In the rows, zero is written as 128.
One turn moves every row onto another: examples first, then more rows asked
z559: [121  97 114 116 105 148 116 120 127 159 135 123 121 157 152 133 134 136
 149 132 124 160 140 170 111 131 119  87  98 148 122 110 128 119 157 118
 156 109]
z298: [128 141 118 125 126 155 123 120 128 141 139 139 124 102 150  94 141 104
 130 134 129 166 111 129 146 136 132 117 137 155 162 135 108 135 117 127
 145 134]
z687: [151 121 109 112 122 107 113 105 128 129 121 146  92 166 138 122 104 131
 143 157 135 160 152 140 138 122 149 127 117 141 110 124 129  95 125 162
 132 119]
z963: [130 129 106 136 140 125 118 108 112 132 130 114 168 161 147 135 106 153
 163 139 154 144 138 141 131 123 115  96 120 157 173 119 147 134 135 151
 146 118]
z998: [159 120 117 121 143  89 103 131 120 153 112 128 123 158 115 111 147 109
 157 123 137 136 115 119 135 144 107 119 119 106 125 129 135 145 142 115
 113 136]
z60: [152 152 105 134 161 113 136 114 146 134 130 139 127 114 113 135 120 118
 126 118 154 158 116 163 135 132 127 108 103 147 139 119 109 144 149 132
 160 147]
z636: [161 105 126 126 126 134 103 119 160 105 134 149 132 129 141 133  97 101
 124 116 117 155 136 132 113 173 113 150 126 149 137 111 126 122 141 110
 134  94]
z280: [142 133  90 136 157 115 129 125 127 143 123 140 137 122 117 126 120 116
 123 109 162 167 102 148 141 122 133 113 121 141 142 123 102 132 153 111
 166 149]
z162: [125 126 109 136 142 126 122  97 111 132 134 124 178 151 125 137 100 145
 162 131 147 148 141 136 141 137 115 105 123 154 155 111 130 128 125 159
 113 119]
z969: [124 121 112 129 127 148 105 125 129 132 123 144 131 108 145  86 154 119
 137 130 131 172 106 116 147 124 134 125 135 141 167 147 128 137 121 122
 131 118]
z953: [158 134  96 124 112 114 117 124 130 117 120 137 110 167 124  99 106 129
 136 159 139 160 166 131 129 127 136 151 113 146 127 110 138 110 128 160
 149 115]
z36: [125  79 116 142 124 131 134 148  99 125 102 123  82 111 133 135 118 112
 136 140 135 126 108 136 105 128 122 133 111 164 126 122 128 132 127 132
 141 119]
z680: [116 130 123  94 132 113 119 112 106 120 118 141 129 173 103 109 142 122
 160 121 133 141 102 133 101 113 123 148 105 142 144 131 158 158 135 108
 139 115]
z580: [127  76 123 103 156 114 136 117 114 118 110 143 123 116 130 123 130 167
 137 145 134 136 125 139  91 144 127 120 119 149 143 119 154 105 141 118
 130  88]
z72: [119 125  87 113 131 122 115  98 117 108 138 141 100 117 144 135 131 104
 104 115 143 138 143 138 129 130 105 128 136 133 127 109 131 129 123 107
 122  81]
z586: [153  96 115 118 147 127  92  72 151 140 123 125 124 150 141  94 118 125
 159 109 118 147 132 128 131 117 118 117 141 141 136 114 148 105 124 146
 164 116]
z218: [147 135 129 136 130 105  96 127  95 140 101 137 126 163 112 111 140 106
 140 132 133 129 118 138 145 146 112 118 114 106 131 127 143 147 148 111
 133 139]
z419: [150 151  99 115 146 129 127 122 133 159 110 140 118 114 101 138 128 111
 123 108 148 158 107 147 137 111 127 109 120 138 141 127 107 124 145 131
 160 132]
z550: [134 108 123 136 105 122 127 101 115 157 131 135 138 164 154 137 115 128
 141 137 129 163 138 161 119 132 107 102  90 153 120 105 111 130 163 133
 162  97]
z867: [154  79 120 112 172 125 105  75 130 137 132 144 132 146 133 109 124 116
 162 127 117 145 126 133 135 118 115 112 130 141 124 117 147 113 125 147
 179 123]
z374: [123  93 119 143 142 116 120 147  92 117 101 103 108 124 127 127 122 100
 139 151 131 139 102 151 107 127 127 131 122 169 127 129 138 149 142 152
 142 102]
z34: [138 138 144  97 142 114 128 118 130 118 123 133 130 154 110 104 144 114
 160 119 131 139 116 138  94 124 117 155 126 141 161 127 149 168 138 122
 140 129]
z745: [113 136 128  99 140 108 129 121 124 129 134 127 139 162 115 119 137 108
 147 114 128 137 102 132 104 117 134 152 126 152 163 118 155 158 134 106
 156 121]
z330: [115 116 116 142 136 137 116 101 107 129 127 105 170 155 143 148 112 145
 141 134 145 144 129 149 142 138 117  88 117 143 154 105 120 121 123 146
 133 126]
z878: [122 133  94 128 130 119 115 129 120  88 136 152 101 140 139 132 127 102
 103 115 139 150 130 143 101 140  91 122 120 135 126 105 124 133 117 126
 125  84]
z312: [114 122  99 130 138 134 127 120 114 100 147 132 105 134 147 136 126  92
  97 103 137 146 150 130 112 132 103 133 136 135 126 126 118 127 128 124
 130  88]
z322: [165  90 130 125 138 149 113 134 152  94 127 132 140 144 145 140 102 104
 139 133 125 159 136 139 108 169 117 152 111 147 147 132 132 127 131 120
 138  98]
z845: [125 120 110 117 134 164 118 108 118 124 125 142 127 113 146  99 152 135
 124 123 134 165 104 133 136 134 131 126 132 139 178 146 113 137 136 117
 137 142]
z180: [129  94 122 116 159 112 157 149 106 117 102 135 125 132 140 138 138 167
 132 150 127 150 124 138 105 135 125 119 111 151 141 134 146 102 139 120
 138 106]
z724: [147 119 107 123 134 119 110 105 138 142 126 138 105 173 114  98 113 121
 134 151 129 170 165 138 127 136 140 141 109 151 121 110 126  97 123 161
 135 112]
z411: [164  96 119 112 155 113 105  84 135 129 116 150 117 143 123 113 116 111
 165 111 129 147 146 117 129 114 113 121 129 142 121 113 158 120 127 164
 170 113]
z240: [157 107 118 135 142 132 116 121 141  99 138 133 146 128 145 134 110 106
 129 132 123 145 142 148 107 183 114 151 133 163 151 136 124 117 124 128
 145  91]
z11: [124  76 128 129 142 124 125 150 101 107 110 116  98 118 133 122 119 108
 132 146 141 125 105 137 111 113 129 130 102 154 132 113 137 143 148 146
 126 100]
z157: [130  94 118 113 114 134 119 121 103 164 145 140 136 159 151 134 121 129
 152 145 144 164 150 172 122 131 113 101  85 152 136 109 132 117 155 127
 158 109]
z721: [156 106 115 116 129 104  99 113  96 149 107 129 123 150 118 114 138 128
 142 119 129 142 116 126 131 149 102 129 115  97 118 143 137 136 144 121
 122 148]
z26: [125  93 127 106 158 123 165 131 117 116 112 142 123 124 143 117 132 165
 123 124 126 153 140 127 101 147 126 117 118 148 143 107 146  99 143 122
 134 103]

z724 -> z998
z240 -> z586
And these:
z953 -> z721
z26 -> z162
z680 -> z180
z218 -> z36

One turn moves every row onto another: examples first, then more rows asked
z23: [136 113 110 156  97 139 123 131 134 151 144 136 103 124 139 135 135 106
 133 144 180 113 127 138 138 130 121 139 111 121 143 127 103 127]
z247: [122 123 144 139 115 124 140 117 128 114 126 147 135 148 117 128 104 123
 145  93 116 143 117 122 147 114 105  84 117 135 133  98 149 132]
z425: [170 121 117 131 114 127 126 148 151 122 115 180 120 158 128 133 127 131
 152 107 118 119 111 155 132 126 114 117 120 114 118 104 118 135]
z881: [ 84 143 140 147 114 126 117 115 119 136 125  91 135 124 105 146 129 127
 112 121 120 141 124 148 113 143 150 105 125 111 132 145 143 130]
z16: [125 102 142 145  99 138 115 113 148 169 136 146 100 124 155 140 140 127
 109 137 160 131 128 138 125 120 126 130 102 107 139 119 122 124]
z827: [ 91 127 131 120  97 119 119 122 111 120 131  99 137 128 114 134 135 123
 153 104 135 122 125 145 155 166 132 109 138 109 146 141 123 121]
z373: [ 98 147 136 127 124 143 164 144 111 110 144 129 105 132 136 133 122 139
 127 106 117 127 122 114 134 126 100 104 118 139 144 112 137 148]
z767: [121 146 114 142 129 126 151 135  97 123 117 111 111 145 126 122 120 143
 126 110 121 101 109 119 106 138 122 113 110 160 157 110 142 110]
z761: [107 145 109 157 123 108 132 174 122 137 104 126 111 122 129 128 113 127
 123  90 162 114 115 154 152 140 157 118 159 126 110 130 124 138]
z488: [131  93 104 140  89 156 138 122 145 162 133 148 129 117 154 132 133 125
 130 117 165 114 118 132 123 112 126 139  99 116 144 127 116 125]
z590: [ 84 113 123 119 102 140 126 118 128 118 123 104 160 117 103 137 133 130
 130  92 116 116 131 141 121 143 147 114 118 110 141 137 143 112]
z126: [104 127 147 131 121 103 109 159 151 141  89 135 120 116 131 134 125 132
 104  84 139 114 134 152 146 130 167 114 144 122 114 108 143 112]
z914: [152 134 112 150 114 124 157 163 133 138 103 152 119 143 134 146 142 146
 120 104 121 108 117 152  81 109 128 132  99 127 134 116 123 130]
z802: [141 103 121 157 108 150 104 130 145 165 159 159 117 138 133 129 131 124
 129 139 158 111 114 138 121 133 132 139 101 122 131 131 137 118]
z894: [ 94 137 121 142 115 133 119 129 107 142 151 114 152 139 116 129 121 135
 143 108 115 128  96 150 133 164 142 110 131 115 129 158 140 131]
z238: [ 99 121 110 119 121 127 131 170 140 135 105 146 129 101 151 120 114 135
 120  71 134 113 116 154 158 135 155 115 148 113 115 119 120 127]
z136: [158 131 119 133 113 107 132 153 137 118 106 152 108 122 126 145 144 113
 123 128 115 113 136 163 121 126 122 127 103 120 139  93  91 113]
z607: [126 125 124 148 130 104 123 119 105 116 127 134 122 123 116 122 104 120
 120 119  99 134 122 138 129 138 116  95 102 142 151  90 128  92]
z445: [101 134 117 157 138 116 113 186 135 139 128 146 126 110 117 128 115 128
 102  96 129 110 125 160 131 138 169 123 133 129 106 124 146 113]
z525: [139 143 134 144 123 126 143 160 135 130 126 163  83 142 145 150 138 147
 124 121 123 138 124 157 117 124 105 116 121 102 121 114 110 157]

z136 -> z425
z802 -> z16
z761 -> z445
And these:
z247 -> z373
z590 -> z827

